In the data rows, 500 means zero.
Each row mixes 2 hidden patterns of the same size, each with a weight. Each row also carries a little noise. Patterns are numbered from 0, in the order they first appear below.
Each row in order, then the numbers of its patterns, largest weight first:
609:705:790:392:349:912:351:185:428:331:455:453:156:482:952:431 >> 0 1
621:327:585:887:517:361:497:674:720:508:480:690:354:725:837:523 >> 2 3
497:709:748:330:430:823:374:245:347:373:467:513:281:557:916:435 >> 1 0
744:389:725:355:645:430:475:465:261:401:759:733:238:416:290:434 >> 4 5
600:526:788:497:315:749:329:615:413:603:221:442:369:425:466:635 >> 6 7
323:606:572:279:519:541:447:356:170:327:412:495:536:488:666:466 >> 1 8
581:677:670:499:413:840:466:326:487:305:592:311:318:512:678:545 >> 0 9
451:403:704:561:332:751:272:549:288:683:141:434:324:418:605:444 >> 6 10
501:390:545:515:355:614:406:436:399:493:618:199:390:496:532:421 >> 11 0
759:439:577:762:407:699:534:762:450:761:157:420:281:567:679:582 >> 6 2
647:453:722:413:493:675:403:490:177:649:333:544:226:445:495:607 >> 6 4
567:626:583:347:663:622:455:428:260:278:679:532:316:445:493:589 >> 4 9
300:486:490:632:511:534:297:972:208:461:569:401:904:265:469:552 >> 12 13
525:636:615:357:678:675:471:404:248:283:681:511:324:440:465:606 >> 4 9
456:608:512:163:645:577:341:426:389:524:663:597:266:530:781:715 >> 1 14
597:506:540:796:761:583:497:561:636:549:678:406:409:552:818:185 >> 15 2
535:306:529:551:345:644:370:610:166:715:459:0:342:489:448:604 >> 11 6
589:494:677:517:425:509:98:615:706:370:332:359:409:336:474:331 >> 16 7
322:599:617:385:459:681:322:322:283:413:425:562:277:409:736:301 >> 1 10
390:402:544:714:475:347:659:612:507:384:398:525:532:509:613:395 >> 2 8
450:518:528:357:651:544:399:451:304:420:559:631:294:528:387:682 >> 4 17
396:427:467:692:351:474:328:333:502:553:452:0:412:412:395:451 >> 18 11
684:333:576:416:447:426:467:711:280:452:647:540:578:360:249:353 >> 5 13
370:633:738:368:268:593:365:618:383:250:329:576:498:332:325:494 >> 7 13
544:602:531:465:545:605:383:474:426:337:700:389:509:760:659:723 >> 9 3
501:648:376:341:627:616:436:541:511:432:789:365:509:505:470:779 >> 9 14
514:659:407:349:607:657:430:580:468:430:746:385:458:525:492:751 >> 9 14
574:565:408:739:586:598:626:620:581:423:557:512:435:561:674:452 >> 2 9
638:527:762:439:415:707:396:298:416:328:583:546:168:429:696:445 >> 0 4
245:438:577:341:339:373:546:640:89:249:303:413:785:374:424:363 >> 13 8
758:250:538:827:597:388:641:755:662:590:603:629:370:532:497:310 >> 2 5
373:457:500:551:259:451:378:493:434:401:241:203:558:344:398:379 >> 18 13
681:483:299:731:561:453:434:631:679:489:600:581:552:577:683:433 >> 2 19
526:482:469:797:414:478:448:488:755:498:376:396:396:461:543:442 >> 18 2
529:494:569:498:542:492:354:477:516:404:591:430:490:737:694:735 >> 3 9
569:727:596:428:481:823:475:398:442:348:643:304:446:567:638:551 >> 9 0
525:663:570:569:772:753:383:431:447:461:779:155:473:546:638:320 >> 15 9
788:326:631:539:420:608:437:685:374:715:348:431:426:523:352:591 >> 6 5
196:566:427:466:466:576:320:515:510:457:432:488:380:612:441:609 >> 17 10
284:865:391:210:584:687:321:382:267:432:456:505:370:720:725:764 >> 1 17
707:407:765:413:526:675:413:506:159:547:393:616:148:378:464:616 >> 4 6
522:267:594:587:469:322:272:522:473:520:597:359:407:727:625:677 >> 3 11
456:420:586:813:467:517:552:596:603:460:446:654:297:443:732:227 >> 2 10
691:336:561:528:664:423:201:559:485:413:471:382:317:331:536:287 >> 16 4
505:525:855:473:298:466:219:520:638:324:436:724:346:548:496:717 >> 7 3
594:694:531:423:524:758:450:539:388:466:472:273:529:562:512:666 >> 9 6
618:255:400:627:522:389:118:684:508:571:478:0:435:398:533:271 >> 16 11
191:584:641:259:509:508:485:265:61:297:313:481:644:538:662:388 >> 8 1
747:279:543:711:526:395:528:723:544:549:640:619:430:479:420:367 >> 5 2
484:486:522:205:631:464:376:486:547:573:701:580:310:501:655:754 >> 14 1
765:285:483:783:533:411:611:794:664:582:676:675:349:525:519:324 >> 2 5
189:553:649:299:492:427:522:349:158:329:356:440:662:484:624:426 >> 8 1
443:435:458:583:397:437:622:808:332:297:384:512:581:389:617:293 >> 13 2
748:396:616:600:455:592:202:492:680:388:431:185:252:399:736:206 >> 16 0
547:421:461:459:519:403:228:779:355:367:345:247:566:324:547:198 >> 16 13
507:539:497:223:642:516:323:436:490:531:736:561:278:518:699:745 >> 14 1
574:727:295:338:590:761:332:493:429:309:782:240:766:613:529:662 >> 9 19
546:233:490:537:291:681:289:681:96:806:447:0:387:508:431:582 >> 11 6
707:160:548:535:446:414:369:610:293:590:847:304:417:440:173:386 >> 5 11
636:586:586:433:430:849:401:607:244:607:384:237:478:554:554:729 >> 6 9
525:710:577:332:685:761:467:370:193:243:776:437:382:459:491:623 >> 9 4
391:308:500:296:556:323:442:558:508:491:625:522:526:448:397:681 >> 14 8
501:452:733:272:577:508:452:563:0:233:523:729:320:257:417:393 >> 4 13
525:704:546:411:659:709:481:425:256:267:721:415:440:519:491:584 >> 9 4
371:440:504:510:412:601:203:462:471:423:588:548:489:397:577:305 >> 10 19
374:781:463:270:466:776:488:674:40:134:543:165:771:419:502:509 >> 9 13
618:574:761:440:240:787:308:629:425:593:163:472:357:434:440:685 >> 6 7
397:455:498:313:470:448:452:662:344:429:564:502:565:382:434:502 >> 13 14
585:328:648:691:380:312:237:355:761:472:433:385:400:708:635:722 >> 3 18
542:530:662:505:365:600:201:564:622:352:375:480:386:363:432:424 >> 7 16
230:548:419:390:546:416:497:526:430:440:449:418:677:669:353:700 >> 17 8
384:372:553:473:535:308:324:531:377:324:263:214:674:467:486:300 >> 8 16
654:430:676:414:424:610:390:430:655:479:637:469:262:496:668:596 >> 0 14
550:677:673:314:727:673:447:335:126:236:731:556:267:401:467:638 >> 4 9
294:754:642:295:356:693:202:559:655:312:394:574:372:569:280:880 >> 7 17
542:711:578:565:845:755:410:446:412:454:850:191:472:558:727:308 >> 15 9
488:373:431:279:487:400:396:680:479:508:629:540:500:469:400:644 >> 14 13
286:436:595:511:374:335:464:335:465:378:334:278:634:504:430:440 >> 8 18
481:789:617:400:434:791:401:479:444:227:563:407:484:471:455:640 >> 9 7
570:510:227:519:542:547:127:657:493:477:726:420:842:484:477:614 >> 19 12
596:324:555:535:325:641:361:647:200:765:375:58:418:500:470:653 >> 6 11
471:501:370:447:428:561:168:464:519:458:611:526:592:443:571:370 >> 19 10
382:441:421:368:483:416:387:483:332:363:497:474:850:538:466:449 >> 8 19
898:249:643:500:442:528:408:710:318:720:582:500:425:500:218:502 >> 5 6
436:876:666:387:460:903:355:484:437:130:590:321:501:484:403:673 >> 9 7
342:502:509:581:258:457:346:479:451:394:250:201:559:311:411:369 >> 18 13
530:467:786:484:356:487:305:492:655:336:493:621:375:549:535:672 >> 7 3
352:334:652:492:452:232:437:456:348:344:398:478:657:642:585:575 >> 8 3
606:425:521:662:338:566:333:423:538:656:188:198:414:480:460:549 >> 18 6
521:630:522:449:613:598:386:472:454:351:665:348:506:727:668:739 >> 9 3
670:346:549:426:453:603:378:683:484:797:480:414:389:480:517:853 >> 6 14
643:334:667:588:408:444:300:609:484:648:352:486:440:725:681:779 >> 3 6
535:634:535:548:709:709:426:453:472:454:723:227:467:541:643:371 >> 15 9
733:414:244:507:586:426:110:627:652:465:554:273:654:487:568:376 >> 16 19
432:436:340:269:674:397:325:631:662:664:725:514:392:626:389:975 >> 14 17
748:383:143:240:603:439:125:537:703:569:877:579:688:559:480:776 >> 19 14
620:534:383:486:735:583:260:482:584:543:794:329:581:552:665:327 >> 15 19
417:410:490:198:453:403:429:731:263:421:561:522:575:372:445:605 >> 13 14
324:786:441:286:566:623:356:426:347:457:459:519:391:668:637:716 >> 1 17
571:418:565:384:464:551:386:509:668:533:712:519:264:454:573:670 >> 14 0
668:422:540:796:448:594:584:737:550:619:319:525:367:517:671:460 >> 2 6
440:643:101:367:585:547:239:540:633:531:661:453:685:775:359:870 >> 17 19
345:419:621:741:444:529:422:529:570:476:393:573:274:353:678:216 >> 10 2
296:351:568:337:511:318:462:475:414:432:518:472:653:501:392:559 >> 8 14
398:512:528:484:317:452:406:563:352:359:314:294:639:279:427:407 >> 13 18
521:634:582:329:644:715:489:359:189:192:747:472:315:453:488:584 >> 4 9
661:436:527:650:735:462:199:602:649:541:588:152:388:409:720:171 >> 16 15
474:578:679:353:528:513:285:372:330:443:508:619:328:725:905:667 >> 1 3
187:440:644:460:327:536:385:518:276:348:362:547:444:292:559:172 >> 10 13
519:741:591:322:688:740:483:408:220:230:729:431:394:471:478:622 >> 9 4
521:609:157:359:525:528:232:546:549:512:653:454:662:689:431:820 >> 19 17
196:507:820:501:280:684:167:364:458:267:336:635:181:207:487:251 >> 10 7
514:508:484:234:618:495:344:450:449:547:690:621:297:472:668:719 >> 14 1
508:335:383:858:467:498:573:677:617:590:581:342:347:534:622:331 >> 2 11
368:274:540:265:593:267:425:539:501:513:684:521:567:528:376:754 >> 14 8
361:430:400:289:505:371:342:475:292:327:520:410:948:567:463:484 >> 8 19
434:641:514:213:614:570:321:461:393:550:651:597:216:539:741:684 >> 1 14
416:357:496:332:571:283:437:560:504:521:635:539:546:476:444:721 >> 14 8
342:366:678:424:419:519:476:509:144:542:171:329:714:544:401:490 >> 8 6
574:537:486:471:567:513:231:532:484:471:411:300:415:466:716:320 >> 16 1
515:481:645:312:463:482:281:574:701:476:632:634:349:392:378:816 >> 14 7
638:580:438:556:630:539:274:623:555:392:533:130:506:481:557:395 >> 16 9
625:648:274:249:542:634:145:385:418:442:675:476:683:583:685:533 >> 19 1
555:747:504:510:709:714:451:440:426:374:774:193:560:548:609:454 >> 9 15
733:403:587:769:428:668:507:777:504:817:168:440:351:562:651:637 >> 6 2
396:436:439:467:432:566:157:422:491:460:558:516:492:399:577:296 >> 10 19
739:211:650:555:541:298:387:583:519:541:746:631:461:665:432:606 >> 5 3
504:480:473:835:421:464:476:454:782:488:373:353:359:424:564:406 >> 18 2
380:776:445:337:472:721:509:615:157:227:569:285:656:473:536:545 >> 9 13
701:414:543:898:474:567:593:754:587:702:280:520:299:540:727:495 >> 2 6
378:420:412:323:466:347:394:447:297:323:441:410:904:530:454:436 >> 8 19
584:456:486:941:437:466:614:539:804:523:407:432:332:475:626:355 >> 2 18
640:530:761:425:531:608:446:298:332:327:612:675:178:365:557:454 >> 4 0
491:566:512:220:601:555:341:413:378:523:616:615:305:513:740:680 >> 1 14
432:491:624:619:662:498:321:649:358:501:648:549:534:320:452:539 >> 12 4
648:513:818:441:466:741:426:243:403:329:598:601:165:389:634:436 >> 0 4
502:499:358:357:479:454:324:443:378:400:571:459:837:570:469:519 >> 19 8
404:421:555:857:461:516:521:599:627:460:463:615:228:388:737:242 >> 2 10
487:767:504:506:783:845:433:452:361:347:815:184:521:563:628:429 >> 9 15
369:510:261:305:619:408:322:625:663:581:666:501:407:744:335:999 >> 17 14
651:343:518:369:531:516:348:702:542:732:563:490:323:482:474:874 >> 14 6
628:461:560:730:815:542:205:557:629:577:697:114:384:493:797:49 >> 15 16
476:326:640:507:353:287:377:608:375:402:470:562:576:671:695:620 >> 3 13
495:458:361:318:488:401:339:468:394:381:569:450:884:559:477:521 >> 19 8
408:337:542:322:543:316:452:546:508:483:576:508:550:471:387:684 >> 14 8
462:475:637:647:739:489:194:711:221:414:764:612:545:207:480:600 >> 12 4
505:470:320:438:459:592:129:451:486:433:622:481:634:444:564:397 >> 19 10
624:370:530:456:517:569:394:671:485:772:449:389:382:512:493:796 >> 6 14
659:403:229:277:649:375:244:572:690:649:870:528:538:567:462:774 >> 14 19
809:276:509:865:565:426:633:771:670:514:661:648:360:504:486:290 >> 2 5
689:300:562:618:549:306:175:605:709:529:449:322:406:617:736:462 >> 16 3
520:609:605:377:675:613:431:398:245:309:645:536:393:453:459:580 >> 4 9
698:339:565:410:526:593:340:712:458:854:427:459:339:519:521:878 >> 6 14
311:348:577:319:560:315:492:513:421:441:501:459:632:476:402:599 >> 8 14
621:610:519:488:463:773:419:598:328:577:380:277:495:554:495:699 >> 6 9
576:354:465:502:465:361:315:700:427:394:356:261:546:333:521:317 >> 16 13
497:673:540:572:760:723:420:420:426:460:780:218:480:555:719:329 >> 15 9
564:300:381:571:490:408:244:630:446:526:531:33:401:374:515:311 >> 16 11
509:462:587:396:357:576:486:727:203:457:270:367:595:455:497:491 >> 13 6
266:343:606:492:450:527:298:465:547:475:571:578:221:367:576:423 >> 10 14
794:427:412:423:401:691:263:609:403:690:347:373:567:605:531:666 >> 6 19
481:541:553:764:524:515:337:298:696:561:489:103:388:409:556:318 >> 18 15
668:457:738:373:574:613:423:461:186:532:456:638:209:387:481:602 >> 4 6
621:429:543:944:737:557:582:665:751:534:658:492:334:539:918:151 >> 2 15
453:427:322:279:619:396:313:627:666:642:686:520:350:579:392:968 >> 14 17
322:464:515:526:479:517:375:848:225:364:514:462:775:310:481:430 >> 13 12
594:740:337:171:599:725:155:321:283:402:617:582:590:581:873:598 >> 1 19
484:394:467:768:543:486:534:590:510:550:550:410:407:536:578:414 >> 2 11
488:612:537:157:648:572:315:458:376:522:665:615:289:532:735:701 >> 1 14
616:369:506:370:548:487:332:654:527:744:586:480:361:502:523:809 >> 14 6
553:684:396:299:586:652:292:375:334:449:572:534:561:566:729:521 >> 1 19
382:323:554:460:559:289:378:546:334:357:328:257:683:458:455:308 >> 8 16
452:494:292:766:570:489:550:725:710:543:490:596:387:666:593:577 >> 2 17
433:509:648:402:312:630:470:564:308:290:402:401:577:372:560:341 >> 13 0
593:722:642:456:428:871:449:335:472:249:669:289:356:538:696:525 >> 0 9
615:418:539:424:491:593:409:626:500:702:399:456:406:516:505:721 >> 6 14
620:260:531:564:344:709:353:682:136:812:329:33:364:478:446:626 >> 6 11
842:238:592:487:477:525:443:677:356:699:526:481:436:475:296:505 >> 5 6
163:573:704:221:535:452:489:292:60:275:316:463:664:527:643:393 >> 8 1
149:363:687:466:422:417:406:382:271:317:308:457:604:368:520:262 >> 8 10
533:714:560:352:685:722:503:398:208:234:728:423:405:472:487:599 >> 9 4
517:640:506:409:673:689:495:438:309:289:683:450:455:501:538:605 >> 9 4
343:483:659:640:685:615:330:405:455:474:623:342:317:404:724:79 >> 15 10
530:649:410:329:672:642:462:575:489:418:760:298:463:528:499:765 >> 9 14
